In the data rows, the value 128 means zero.
Every row has a hidden score. In each pair, how much higher is the second row's than the first's? 20 means about the same, 40 much higher and 0 much lower. The score is a weighted sum of the row's numbers plus the product of two more (or one squared), each taken from its middle value.
[ 88  89 183 159 132 132 116 194 136 174  94 169  57 178 151 112]
[112 171 161 101 141 155 150 114 108  89  76 184 137 177 151 107] 26
[123 130 129 117 153 116 109 114  64 125 153 117 120 122 137 147]
[104 143 142 124 112 134 128 148 117 132  79 162 125 154 145 118] 22
[117 118 100 116 108 143 135 122 188 139 102 154 137 148 124  76]
[158 163 118 165 162 183 109  87 133 146 150 153 128 152  82 100] 22
[117 127  60 119  77  98 150 120 124 113 125 101 129  84 106  93]
[132 231 157  96 182 152 193  94 114  88 123 186 128  95 133  89] 18
[122 137 180  77 105 106 138 140 153  90  53 174 150 160 126 117]
[155 120 163 150 134 116 124 146 142 109 150 122 122 103 140 162] 14
[123 137 170 111 103  99 113 116 110  88 118 108 145 148  99 148]
[125  98  99 134 155 153 131 113 101 153 154 129 130 127 133 112] 18
[128  86 138 111 124  78 109 151  91 124 142 101 113 160 119 172]
[156  94  79 103 103 101 146 118 143 122 146  95 139  88 127 122] 22
[119  83  84 120 107  75 123  91 106 122 146  69 132 120 102 155]
[138  91  98 106 100  96 131 119 115 110 140  88 149 107 118 150] 22
[149 102 109 167 127 150 129 124 156 154 153  90 107  96 104 138]
[144 121  76 130 103 160 128  89 155 126 135 134 164 114 124  87] 19
[129 152 162  87 110  72 118 134  77  76 126 115 153 176 115 171]
[ 90  85 130 147  80 137  91 128 133 137  73 133 135 127 139 127] 17
[136 194 104 118 159 121 176 145 160 144 143 137  93  98 104  85]
[121 107 104 147 134 132 123 161 174 205 110 140  95 131 138  86] 18
[165  49  62 108  85  93 142 117 133 156 180  82 150  87 141 163]
[130 180 101 114 148 134 177 138 163 147 151 114  86  91 112  94] 30
[159 168 113 126 139 121 154 131 154 148 121 137 110  87 117  91]
[ 98  97 123 168 141 175 136 129 125 165 151 151  75 101 178 140] 13
[154 112 119 137 137 127 100 130 106 165 146 131 116 175 119 140]
[122 112 138 149  92 134 119 182 143 140  89 148 101 156 158 143] 24
[135 169 135  88 165 100 150 108  97  97 156 107 160 105 144 131]
[125 185 150 117 139 151 157 165 186 152  85 162 108 127 134  89] 22
[160 150  79 148 146 124 140 121 156 161 174  93 130  96 138 118]
[159 169 126 117 166  90 119 139  98 116 132 138 151 145 150 109] 12
[134 110 127  96  92 116 148 129 190 109  85 158 139 130 129 117]
[130 150 146 143 158  97 131 147 139 115 164  73 107  69 118 156] 14
[101 105 125 139 150 173 153 128 130 156 131 176  94 122 158  99]
[118 110 157 118  87  99 100 132  94  78  99 116 141 131 125 170] 29
[123 122 189 149 128 120 100 155 124 143 121 115 106 145 123 163]
[108  77 126 131  70 110  77 158 148 149 114 104 110 177 107 178] 25
[185  92  62 180 125 153  92 131 138 192 181 103 119 138 101 129]
[160  93 128 191 121 121 108 143 176 145 163  91 123  73 133 160] 17
[182 103  69 130 128 108 132 109 148 155 179  92 160  64 141 118]
[149  95 114 167 155 131  91 134  97 153 168 106  89 124  97 162] 23
[105  78 112 155 124 141 127 138 117 175 138 122 106 124 135 132]
[165  82  69 100  96 130 154  92 154 125 149 111 174  75 139 115] 23
[147  73 107 142 127 140 135 127 115 182 154 106 125 122 135 133]
[142  77 117 164 140 168 104 152 142 167 154 121  81 145 132 155] 29
[116 123 132 133 104 133 122 123  86 101 126 119 130 133 137 144]
[115 121 156 136 148 142 128 142 121 151 131 156 100 158 144 121] 18
[135 120 107 137 109 167 143 136 133 132 112 164 118 127 161 121]
[146 125 118 152 158 119 143 125 152 139 192  79 115  53 133 130] 19
[116  84 110 163 127 121 124 163 163 184 148 111  77 125 136 131]
[169 110  75 169 127 121 105 136 110 175 172  90 123 166 117 154] 26
[139 149 103  91 108  90 134 125 160 110 137 100 155  91 119 121]
[132 105 135  84 130 103 145  80  66  70 164 106 165 120 120 166] 10
[155 133  80  86 115 142 164  99 151 111 110 143 183 107 125  74]
[144 126 131 100 111 107 144 144 135 125 106 136 134 163 117 117] 23
[155 117 109 149 102 144 127 124 130 129 142 114 132 135 150 149]
[121 100 114 109  93 106 148  76 114 117 117 105 154 113 111 121] 9
[119 123 137 143 156 161 142 157 153 150 119 147  99 152 143  82]
[118 128 149 144 142 164 120 155 160 158 117 139 103 178 128 126] 22
[131 140 137 133 157 147 135  84 110 134 146 123 132 100 128 120]
[125 199 187 110 174 120 164 170 132 140 106 152 105 133 121 113] 23
[131  98 121 108  90  78 115 135 136 130  79 118 146 153 120 128]
[143 150 157 143 151  98 140 164 142 145 166  86  73 123 108 144] 23
[122 137  94 132 134 203 141 105 182 140 141 136 116  92 133  80]
[138 137 100  78 117 124 151  87 131  91 107 171 195 150 136 107] 5
[106  72 143 156 143 145 130 138  80 141 149 112 111 147 154 158]
[163 117  76 116 132 120 166 100 114 116 184  87 147  66 138 144] 17
[115 108 118 132 108 154 129 119 173 144  96 152 130 134 145 100]
[150 111  92  98 122 126 155  79  96  95 150  99 173 101 127 124] 18
[131 136 133 105 121  70 124  95  88 100 124  96 167 164 111 155]
[129  61 124 104  90 108 101 126 162 106 123 123 126 118 120 162] 30
[140  57 141 119  70  72 105 155 147 109 128 103 118 129 130 196]
[157 129  99 121 157 138 113 111 105 141 150 154 126 162 136 130] 6
[ 93 106 104 126  91 140 104 124 151 133 113 131 142 164 103 140]
[124 100 207 146 122  86  80 177 109 153 123  91  83 148 124 188] 22
[106 152 175 132 155 111 120 152 122 151 113 134 107 135 122 133]
[136 163  98 147 137 134 167 175 234 201 108 122  67 112  99  58] 32
[100 131 125 131 143 152 131 150 137 170  90 170 123 151 141  80]
[110 121 130 131 132 119 135 183 128 175 101 163  98 157 150 118] 16
[113 154 164  77 130  88 145  86  93  67  90 150 177 178 131 134]
[123 139 149 139 152 150 113 132 103 148 123 161 108 184 137 118] 26
[157 155 134 113 170 139 117 107  76 118 148 143 155 179 123 133]
[136 122 139  79 104  83 125 131 118  91 109 104 160 153 116 140] 19
[156  69  60  95  94 104 138  85 120 113 146 111 167 114 145 146]
[150 100 109 137 153 145 115  97  90 147 163 123 140 141 119 133] 22
[125 123 100 124 110 113 128 144 150 146 128 113 127 144 111 106]
[127 146 211 148 149 109 111 139 117  76 121 129 150 107 128 163] 16
[ 75 148 138 126  94 131  82  93  89  91  60 112 197 111 111 136]
[119 152 203 152 167  50 109 198 144 114 134 104  98 137 119 166] 18
[155  92 112 164 145 160 100 121 117 170 174 102 101 141 106 159]
[129 154 118  74 123 115 156 102 123  92  97 129 167 127 125 100] 17
[116 184 153 127 120 153 148 162 149 112  54 176 124 177 148  88]
[112 147 126 110 127 156 151 130 155 117  90 168 135 165 135  99] 18
[127 116 172 190 142 133 116 121 111  93 173 102 138  81 144 195]
[102 113 156 155 134 122 122 175 100 167 132 134  88 153 140 155] 19
[106 120 111 125 153 136 137 134 126 174 121 140 112 124 136 100]
[151 142  91 156 157 191 117  98 126 152 155 143 126 142 112 137] 28
[126 128  36 106 130 132 169  33  91 105 162 110 186  82 123 107]
[158  73  72 118 110 111 139 113 118 150 160 102 147 101 123 145] 7
[168 161 103 116 127 121 166 121 145 138 141 139 106  72 122  87]
[136 143 125 193 141 134 112 180 167 176 140  94 100  83 106 134] 19
[146 129  99 135 101 143 120 109 170 145 109 132 146 113 120  72]
[127 146 133 118 124 150 139 139 132 139  88 167 128 145 144  87] 16
[ 92 112  83 149  76 146  97 117 151 154  87 122 165  81 127  79]
[140 108 130 169 145 107 116 161 104 180 181  92  71  91 131 186] 16
[ 93 178 154 111 168 187 193 129 135 115  91 210 125 153 144  77]
[111  96 110 111  92 137 126 107 129 116 133 121 138 142 127 134] 19
[115 147 155  78 114  80 132 103  93  86  71 136 167 172 121 117]
[114 156 117 113 164 166 175 110 149 136 118 156 126 143 142  70] 37
[159  87  60  99 107  99 147  82 128 133 163  90 169 127 142 161]
[118  97 142 100  99 128  92  92  81  68 128 135 149 106 136 164] 19
[167 162 101 119 159 113 156  93 101 117 191 104 167  83 145 125]
[121 127 124 101 107  94 121 115 110 106 107 102 167 132  98 123] 19
[171  99  51 111 103 129 146  91 134 149 150 117 180 143 147 126]
[ 91 175 120 125 109 149 115 100 125 107  57 165 177 108 129  66] 17
[112 108  76 120  89 149 122 105 168 142 120 144 161 141 133 102]
[108 119 153 112 150 134 124 128 101 135 119 159 130 175 136 115] 13
[168  88  66 122  76  92 106 143 166 171 132  98 164 162 140 132]
[101 117 108 116 139 149 139 141 140 173  87 167 138 146 132  69] 14
[124  79 116 142 100  82 108 162 132 157 144  71  91 148 102 155]
[135 115 148  95 111  90  98 102 104  83 121 136 165 163 109 165] 20
[159 179 104  67 161 105 190 115 145  94  86 125 159 122 123  86]
[ 81 131 158 160 148 179 134 149 133 162 116 170  78 129 171 100] 17
[154 150 136 142 163 128  98  95  45 110 182 107 152 176 101 153]
[146 144 130  97 151 134 145 114  90 124 133 155 160 163 130 119] 15
[151  80 107  95  98 111 140 103 128  88 136 116 139  98 134 169]
[103 112 129 153 145 164 145 140 111 148 119 189  91 150 143 124] 11
[142 132 117 146 162 143  91 115  90 154 140 138 123 164 128 111]
[139 171 103 132 147 165 173 158 187 193 131 182  98  79 139  76] 18
[135 139 162 167 156 116  74 173 120 147 101 149  93 179  70 116]
[136 208 125 138 156 158 175 136 142 146 147 124 138  78 125 114] 14
[104 167 137  97 129 127 153  81 138  98  62 165 187 146 127  65]
[120 139 139  93 126  96 128 105  68  74 125 115 157 154 116 142] 20
[156 123  59 112 114 127 153 102 150 133 140 132 157 111 127  98]
[132 136 167 191 132 124  98 197 141 163 138 105  91 111 121 162] 27
[124 164 113 166 170 169 120 112 126 143 139 133 129 113  62  94]
[ 74 114 163 116  94 115  74 107  79  87  54 108 183 120 127 166] 14
[126 170 145 190 146 150 133 165 150 150 133 107 106  81 117 133]
[ 99 144 166  98  84  99 116 159 161 105  74 142 147 165 116 110] 22
[124 113 126 137  93 132 127 134 109 124 120 145 115 133 159 155]
[131 123 108 137 166 195 158  77 100 137 167 174 131 119 153 107] 20
[123 145 114 133 156 180 145  97 113 119 143 151 128 153 134 133]
[ 98 110  96 130 114 167 142  59 106 109 129 134 159  90 138 124] 9
[132 164 163 131 130 145 126 104 170 120  76 140 155 115 102  85]
[153 135 103 104 120 126 149 109 142 112 114 110 160 116 122 104] 17
[129  81  88 130  79  94 121 109 137 147 100  96 151 118 109 114]
[128 151 189 138 139  84 118 169 123 126 155  78  93 124 109 160] 26
[101 186 163  77 126  93 126 113 104  79  59 151 186 172 100  86]
[164  94  83  91 121 145 146  50 122  94 146 132 181 104 117 109] 18
[ 78 191 131 115  93 121  89 121 133 100  42 160 177 127 123  78]
[145  74  89 135  83  84  93 171 163 164 111  73 126 137 106 129] 25
[ 60 177 187 125 173 150 126 147 101 127  95 193  91 163 164 129]
[ 90 156 186 128 151 142 110 150 121  95  94 120  94 153 130 165] 26
[161 109 104 155 150 182  92 110 107 145 163 108 130 168 101 152]
[ 99  99 141 132 152 160 141 106 105 136 120 135 149 147 149 123] 17
[129 145 173 163 115 127 115 184 133 128 137 114  81  98 148 186]
[163 104  95  99 113 120 147  90 108  84 157 102 170  81 146 146] 9
[ 97 114 186 127  99  93  79 171 115 100  78 135 106 189 139 180]
[164 129 144 108 126  64 116 158 136 129 163  58 132 113 146 156] 19
[132 145 145 166 179 100 139 141 148 126 186  72 128  63 135 153]
[125  96 156 167 143 121  95 178 127 162 127 146  62 153 153 167] 14
[155 115  89 153 126 131 149 153 199 189 169  76  81  72 108 115]
[151 130 106 140 143 155 103 142 141 166 112 160 111 176 109  96] 20
[115 140 133  98 112  96 127 122 122  99  99 104 160 133 106 123]
[133 110 133 114 114  62 105 142  81 122 137  99 131 159 105 178] 17
[128 119 170 152 164 111 119 148  88 144 165 104  72 103 130 176]
[113  76 118 116 103 145 124  75 120  89 165 101 146  97 122 172] 24
[140 160 132 195 157 166 132 135 108 137 160 105 118  60 117 121]
[125 128 138  94 109 155 140  98 165  95 106 152 146 138 109 120] 26
[161 169  89 115 149 123 163 105 175 140 141 129 171  80 134  69]
[134 145 120  95 108 100 132 118 120 107 120 115 162 147 114 122] 20
[126  80  68 108  70 138 130 128 180 153 116 137 145 144 137 103]
[ 74 178 169 109 157 148 146 116  73 105  96 176 140 164 140 101] 20
[161  98  74 174 146 101 123 124 101 166 229  21 100  75 122 197]
[157 188 129 137 153 176 178 134 175 137 120 166 136  83 151  88] 17
[163  48 123 123  88  74 113 143 114 127 163  62 126 118 117 192]
[139  78 103 140  76  82 106 167 115 146 141  92  94 126 121 173] 21
[ 66 152 209 156 160 144 121 180 119 140  86 173  71 175 161 131]
[137  95  80 120 105 104 134 140 139 142 143  96 120 132 123 126] 22
[ 93 128 194 143 147 123 110 175 108 129 112 149  74 173 158 181]
[126 106 148 192 115 120  65 134 136 137 130  64 110 106  94 165] 27
[169  91  98 169 136 147  68 160 158 183 123 144  95 170 104 116]
[108 155 160 132 185 180 137 100  78  94 165 157 110 138 145 142] 14
[133  80 142  77 101 105 130  72 108  57 157  99 156  91 110 205]
[143 105 126 140 128 126 114 163 114 163 135 143  87 171 137 154] 21
[112 129 136  88 123  97 134 117 103  93  97 116 161 155 106 118]
[115 170 121  86 125  98 152 106 110  79 110 131 168 104 107  90] 17
[102 130 130 138 162 155 136 139 136 165 122 152  91 124 160 110]
[152  81 118 119  99  81 116 146 140 140 148 106 139 131 131 141] 17
[102 203 144 117 172 104 155 168 139 134 109 130  95 150  95  98]
[140 188 111 121 190 139 177  88  83 103 177 103 144 100 133 122] 31
[128 172 150 148 160 180 149 114 115 110 185 123 121  75 155 152]
[ 92 128 139 108 140 140 150 144 104 144  80 192 126 152 149  85] 6
[108  96 135 125 108 125 119 113 105  87 132 138 129 147 142 164]
[137 153 126 146 144 108 133 188 172 194 131 135  75 107 105  98] 27
[116 110  66 138  62  91 126 141 130 128 130  84 125  72 101 111]
[150 108  94  70 116 104 137  82  96  66 160 122 170  72 164 150] 14
[117 109 152 143  74 116  89 175 167 142  58 147 115 151 140 109]
[133 102 109 125  83 142 128 108 137  98 145 118 145 108 124 130] 10
[117 161 152 159 141 193 120 152 187 170 101 166  95 169 142 107]
[151  98 119 174 164  92 138 164 167 144 194  49 102  56 146 168] 13
[ 89 118 150 124 134 112 124 181 122 167  92 152  94 171 139 121]
[106 147 145 125 121 148 121  99 122 101 132 134 141 174 104 142] 29
[121 117 119  79 109 140 146  73 148  87 120 162 166 101 137  96]
[145 137 119 126 118 147 157 143 165 158 128 128 102  71 137 100] 28
[110 101 173 104 116 123 105 104 110  71 145 123 137 134 124 176]
[156 127 111 161 134 138 146 118 161 110 167 114 141  57 156 135] 20
[149  91 105  96 114 128 130  95 144 114 113 162 159 149 125  95]
[ 95 138 111  96 118 102 156  78 130 109  91 121 154 142 110 102] 21
[135 188 182 141 139  98 113 231 161 174  82 142  82 166 118 113]
[142  96 118  85 113  79 126 113 121  99 105 127 158 153 124 124] 3
[115 130 106 137 140 165 169 131 115 164 138 155 110 128 151 125]
[136 179 165 128 153 153 164 103 136 119 149 139 141  88 141 121] 19
[ 74 152 131 120 123 171 121  59  80  77  66 131 204  86 110 104]
[120  63 147 110 103 126 113  85 116  78 161  94 143 106 134 200] 15
[124  94 103 158 129 160 132 150 168 189 158 141  78 104 136 120]
[158 107 120 151 157 131  88 104  87 129 172 117 119 151 107 163] 21
[113 181 153  82 124 133 146  81  92  43  92 168 190 133 131 110]
[103 170 141 102 198 134 136  93  58  97 163 141 134 134 147 139] 39
[114 150 158 139 148 158 132 149 130 135 125 179  88 149 161 133]
[113  91 140 147 116 130 109 200 170 170 103 145  69 155 143 119] 24
[124 116 122 145 153 160 157 124 153 168 135 141 111 100 129  95]
[126 157 151 121 169 107 155 127 135 112 170 105 131  78 139 128] 24
[132 144 113 128 167 165 154 106  88 134 158 162 131 140 140 131]
[131 126 101 100 104  96 136 133 123 114 112 127 150 157 120 117] 20
[148  94  84  93 106 137 165  83 151 124 109 142 171 115 127  88]
[116 120 148 106  97 135 129 116 168  98  99 152 150 136 125 121] 27
[104 196 216 136 212  77 136 162 104  57 161 105 138 111 139 173]
[125 137 138  95 117 118 135 112 158 120  66 170 165 180 131  68] 9
[150 139 148 190 136 162 124 180 181 187 143 121  93  98 133 119]
[128 127 141 168 168  89 142 167 156 144 175  76 112  65 141 159] 13
[179  95  38 175 126 159 116 117 138 203 188 103 133 138 108 102]
[124  98 143  94 118 143 127  95 139  89 128 146 136 123 136 141] 15
[105 130 138 117 151 177 154 134 140 123 115 168 112 144 157 106]
[ 94 136 130 145 165 183 155 131 154 157 112 188  97 130 171  85] 18
[134  95 124 162 133 156 138 140 172 188 140 120  96 103 133 116]
[141 134 136 103 106 100 116  93  67  80 159 102 166 142 120 170] 19
[ 94 164 149 111 150 155 128 135 140  97 106 142 113 135 123 117]
[129 140 145 146 156 138 110 149 107 145 122 143 101 188 107 138] 13
[121 180 186 107 134  91 129 175 112  96  96 163  94 147 134 148]
[112  93 150 141 132 135 134 171 151 183 105 161  87 152 162 117] 9
[126 102 148 107  95 103 124 110 114  86 131 103 140 120 118 180]
[134 148 155 157 176  82 141 179 166 119 144  81 111  79 133 150] 21
[ 70 176 129 110 124 157 111  61  78  62  82 138 214  89 117 115]
[133 123 137  68 136 107 147  97  98  82 129 128 165 129 132 131] 9
[125 196 157 148 174 170 156 122 102 114 141 151 142 104 126 108]
[162 119  86 107 119 130 145  88 144 105 150 122 167  74 141 114] 17
[110 194 171 153 183 147  97 128 100 109 103 168 132 164  65  94]
[158  65  94 115 104 109 127  99  87 137 177  86 147  90 119 157] 13
[154 129  90  79 136 143 146  76 146 100 102 161 176 136 130  84]
[ 94 155 140 105  83  90  93 131 112 101  44 151 162 133 120 102] 19
[148 150 177 150 155 131 132 133  94  85 163 117 123 105 157 178]
[ 96 189 116  92  99  90 148 107  87  68  98 128 161 102 103  93] 16
[115 137 149  89 118  69 132 111  55  53 158  86 145 114 118 175]
[120 188 168 135 166 125 143 157 108 149 113 142 109 137 135 129] 24
